128 stands for zero in the data rows.
Some points, one per row:
array([255, 162,  87, 169,  71, 115, 223, 139, 153, 122, 178, 168, 168,
       104, 126, 143, 164, 105, 187, 227, 132,  74, 127,  83])
array([255, 171,  92, 176,  71, 137, 227, 150, 189,  93, 205, 160, 148,
       101, 123, 163, 163,  89, 177, 184, 151,  82, 120,  90])
array([212, 162, 109, 165,  71, 156, 239, 168, 156,  87, 229, 151, 180,
       128, 150, 140, 169, 107, 178, 176, 165, 115,  95,  89])
array([173, 193,  93, 221,  24, 142, 223, 136, 169, 154, 178, 119, 123,
       129, 137, 100, 255, 106, 153, 171, 135, 116,  91,  46])
array([215, 165, 142, 183,  69, 149, 197, 163, 125,  76, 247, 157, 204,
       141, 134, 136, 123, 134, 179, 130, 151, 168, 117,  56])
array([155, 152, 116, 174,  90, 164, 223, 147, 108, 112, 228, 145, 153,
       185, 151,  73, 184, 149, 140, 138, 139, 148,  65,  71])
array([180, 171, 114, 200,  42, 124, 193, 127, 140, 136, 155, 143, 123,
       185, 156, 104, 177, 130,  95, 122, 141, 108, 108,  44])
array([193, 142, 132, 188,  74, 128, 212, 164, 135, 101, 213, 174, 179,
       171, 135, 139,  99, 158, 126, 107, 138, 138, 138, 112])
array([ 64, 136,  87, 117,  89, 128, 255, 138, 160, 188, 165, 125, 100,
       167, 134,  45, 230, 119, 133, 129, 119, 111,  55, 127])
array([186, 152, 131, 187,  40, 115, 206, 162, 144, 114, 195, 154, 166,
       185, 134, 157, 114, 114, 144, 126, 152, 129, 167,  97])
array([136, 125, 114, 146,  88, 152, 201, 132, 136, 124, 202, 127, 164,
       201, 109,  82, 102, 140, 141, 136, 105, 147, 129, 125])
array([162, 135, 111, 180,  79, 141, 175, 139, 138, 111, 187, 138, 141,
       200, 138, 121, 119, 127, 121, 112, 123, 119, 151,  99])
array([146, 132, 104, 145,  84, 159, 209, 153, 156, 134, 184, 152, 139,
       165, 116, 113, 176, 126, 110, 117, 127, 111, 124,  99])
array([153, 145,  64, 167,  56, 136, 165, 131, 161, 161, 145, 148, 162,
       175, 125, 154, 224,  97,  95,  82, 149, 137, 170, 124])
array([122, 131,  48, 143, 105, 149, 168, 134, 179, 174, 110, 120, 153,
       170, 120, 110, 255, 114,  89,  79, 133,  78, 127, 110])
array([155, 129, 176,  96, 156, 185, 131, 224,  78, 108,  88, 106,  42,
       106, 120,  73,  88, 191, 223, 235,  86, 132,  83, 210])
array([201, 168, 190, 135, 117, 198, 103, 193,  88,  75,  95, 115,  55,
       115, 104, 167,  91, 156, 199, 202,  94, 126, 118, 198])
array([190, 141, 218, 117, 122, 203, 100, 182,  73,  61, 132, 128, 101,
       119,  99, 166,  51, 159, 213, 199, 106, 147, 117, 213])
array([194, 188, 201, 153,  87, 177,  93, 190,  99, 101, 105, 135,  41,
       129, 105, 151, 145, 175, 190, 204,  96, 127, 111, 165])
array([186, 153, 194,  95, 121, 177,  92, 188,  82,  92, 113, 131,  68,
       127, 115, 154,  72, 192, 179, 181, 113, 143,  91, 171])
array([168, 164, 170, 131,  90, 173,  84, 189,  59, 112, 115, 145,  51,
       193, 140, 142, 116, 171, 131, 155, 108, 130, 108, 161])
array([149, 158, 161, 123, 101, 168, 104, 189,  57, 129,  98, 153,  67,
       172, 136, 131,  82, 187, 142, 165, 113, 149, 127, 150])
array([161, 148, 184, 109, 124, 161,  96, 191,  74,  89, 112, 162, 112,
       154, 135, 134,  35, 211, 154, 139, 110, 167, 146, 183])
array([ 82, 120, 176, 100, 114, 151, 124, 193,  75, 131,  93, 144,  82,
       180, 131, 107,  67, 192, 158, 143, 105, 153, 123, 214])
array([104, 150, 149, 109,  95, 152, 139, 193, 105, 143,  66, 136,  61,
       202, 133, 122,  74, 185, 138, 169, 126, 127, 129, 179])
array([107, 112, 177,  93, 138, 187, 120, 173,  83,  99, 118, 139, 104,
       200, 140, 112,  30, 203, 159, 167,  94, 155, 124, 182])
array([117, 142, 122, 130, 125, 176, 117, 171, 133, 141,  75, 107,  80,
       176, 142, 115,  88, 181, 117, 175,  90, 142, 125, 166])
12 more points follow, each with its number after it:
array([149, 129, 172, 108, 122, 211, 134, 187, 114,  92, 129, 140, 113,
       162, 127, 132,  64, 210, 115, 161,  88, 146, 145, 213]) 0
array([148, 124, 129, 104, 111, 186, 123, 169, 134, 138,  92, 145, 135,
       193, 133, 138, 139, 200,  94, 118, 118, 182, 165, 226]) 1
array([191, 139, 129, 134, 122, 183, 102, 171, 145, 119,  81, 146, 150,
       189, 135, 162, 112, 167, 112, 105, 114, 127, 186, 183]) 2
array([148, 175, 103, 127, 146,  72,  88,  81, 194, 186,  91,  78, 163,
       102, 116,  79, 147,  91, 171, 188, 120, 113, 189, 108]) 3
array([ 45, 152, 107,  59, 196, 122, 133,  63, 195, 198, 120,  66, 159,
        80,  90,  30, 144, 110, 148, 164, 101, 156,  92, 170]) 4
array([ 57, 165, 132,  88, 172, 106, 106,  75, 175, 168, 113,  74, 180,
        92, 104,  80, 130, 114, 159, 157, 120, 151, 122, 139]) 5
array([ 67, 166, 144,  90, 145, 138, 117,  68, 153, 146, 163,  64, 206,
        75,  99,  76, 110, 141, 172, 154, 118, 209, 127, 134]) 6
array([ 87, 198, 105,  99, 128,  88,  72,  66, 164, 181,  96,  78, 138,
        61, 119, 113, 149, 100, 131, 145, 130, 150, 137,  62]) 7
array([183, 190, 156, 179,  88,  96,  57,  93, 105, 110, 167, 114, 167,
       127, 126, 178,  15, 137, 120,  99, 152, 174, 240,  64]) 8
array([165, 166, 165, 132,  88,  94,  83, 120,  77,  90, 162, 125, 222,
       131, 119, 175,   0, 143, 115,  88, 140, 196, 233,  65]) 9
array([ 74, 197,  99,  95,  89,  71, 106,  89, 168, 215,  42,  94,  86,
        91, 126,  90, 163, 115,  74, 125, 117, 117, 159,  77]) 10
array([ 78, 160, 117,  79,  92,  76, 125, 111, 126, 186, 111, 103, 125,
       132, 113, 122, 142,  80, 118, 107, 120, 143, 178, 109]) 11
Which of these numbered points is nearest to each point below, ignoring the 2 directions in which the first points spread most? Its number follows each.
array([115, 208,  93, 141, 101, 129,  64, 129, 119, 186,  85, 116,  99,
       122, 118, 103, 161, 174, 134,  79, 125, 138, 166,  98]) > 10
array([110,  63, 152, 139, 114, 121, 124, 124, 110,  61, 193,  99, 163,
       155,  90, 113, 119, 158, 110, 128, 164, 131,  88, 118]) > 0
array([167, 156, 211, 187, 129, 148,  85, 164,  82, 123,  72, 182,  57,
        79, 202, 224, 144,  50, 117, 105, 112,   8, 105,  76]) > 10
array([156, 140, 143, 102, 122,  77,  87, 101, 118, 123, 151, 119, 175,
       100, 117, 140,  50, 169, 100,  95, 140, 182, 165, 113]) > 9
array([124,  76, 147, 154, 113, 121,  87, 109, 124,  63, 164, 117, 225,
       186,  80, 145, 118, 169, 117,  87, 158, 152, 121, 110]) > 9
array([163,  86, 107, 159, 132, 106, 110,  59, 170,  56, 125,  97, 162,
        83,  87, 115, 165, 120, 189, 235, 203, 118,  53, 107]) > 5
array([ 92, 157, 122, 100,  96, 101, 127, 145, 108, 155, 123, 122, 133,
       146,  90, 108, 107, 150, 143,  73, 125, 150, 186, 137]) > 11
array([ 90, 149, 113,  70, 117, 129, 129,  91, 123, 172, 119,  84, 116,
       168, 102,  86, 110,  98, 107, 127, 114, 162, 166, 100]) > 11
array([166, 177,  80, 143, 118,  58,  50,  63, 157, 153, 103,  77, 124,
        79, 122, 171, 137, 123, 112, 125, 162, 138, 171,  71]) > 7
array([ 96, 144, 124,  94, 110, 122, 130, 170, 107, 133, 148, 134, 168,
       158,  87, 112,  38, 162, 172,  83, 128, 185, 202, 141]) > 9
array([ 73, 159, 133, 106, 152, 118, 109, 113, 175, 151, 115,  88, 169,
        91,  90,  83, 115, 174, 210, 121, 114, 130, 133, 168]) > 5
array([119, 146, 118,  78, 127, 117, 117, 114, 116, 139, 136,  86, 139,
       172, 100, 106,  74,  91, 122, 122, 108, 171, 186,  94]) > 11
array([134,  93,  81, 194,  78, 100, 114,  98, 173,  66, 140,  73, 145,
       110, 104, 153, 233, 148, 129, 189, 223, 120,  21,  58]) > 7
array([104,  77, 109, 139,  85, 120, 102,  99, 135, 103, 148,  98, 186,
       169,  94, 102, 179, 138,  81,  90, 172, 142, 114, 133]) > 1
array([ 54, 145,  69,  64, 200, 110, 133, 116, 180, 213,  79,  78, 146,
        65,  77,   0, 187, 178, 196, 175,  92, 111, 112, 183]) > 4
array([100, 144,  91,  84, 108, 129, 129, 104, 159, 188,  93, 103, 160,
       153,  85, 106, 191,  61,  79,  91, 124, 179, 223, 114]) > 11
array([ 48, 158,  88,  77, 180, 137, 125, 108, 192, 208,  89,  88, 144,
        65,  76,  38, 172, 158, 179, 146, 113, 120,  96, 190]) > 4
array([131, 142,  38,  93, 171,  53, 117,  54, 219, 219,  56,  75, 105,
        98, 125,  57, 236, 123, 151, 213, 130, 109, 125, 137]) > 3
array([ 68,  82, 163, 131, 202, 202, 148, 157,  76, 106, 117, 174, 107,
       116, 170, 170,  39, 116, 138,  84,  77,  83, 105, 190]) > 0
array([100, 143,  96,  48, 115, 130, 144, 111, 142, 188, 114,  91, 121,
       141,  89,  67, 173,  94,  97, 143, 104, 152, 156,  95]) > 11
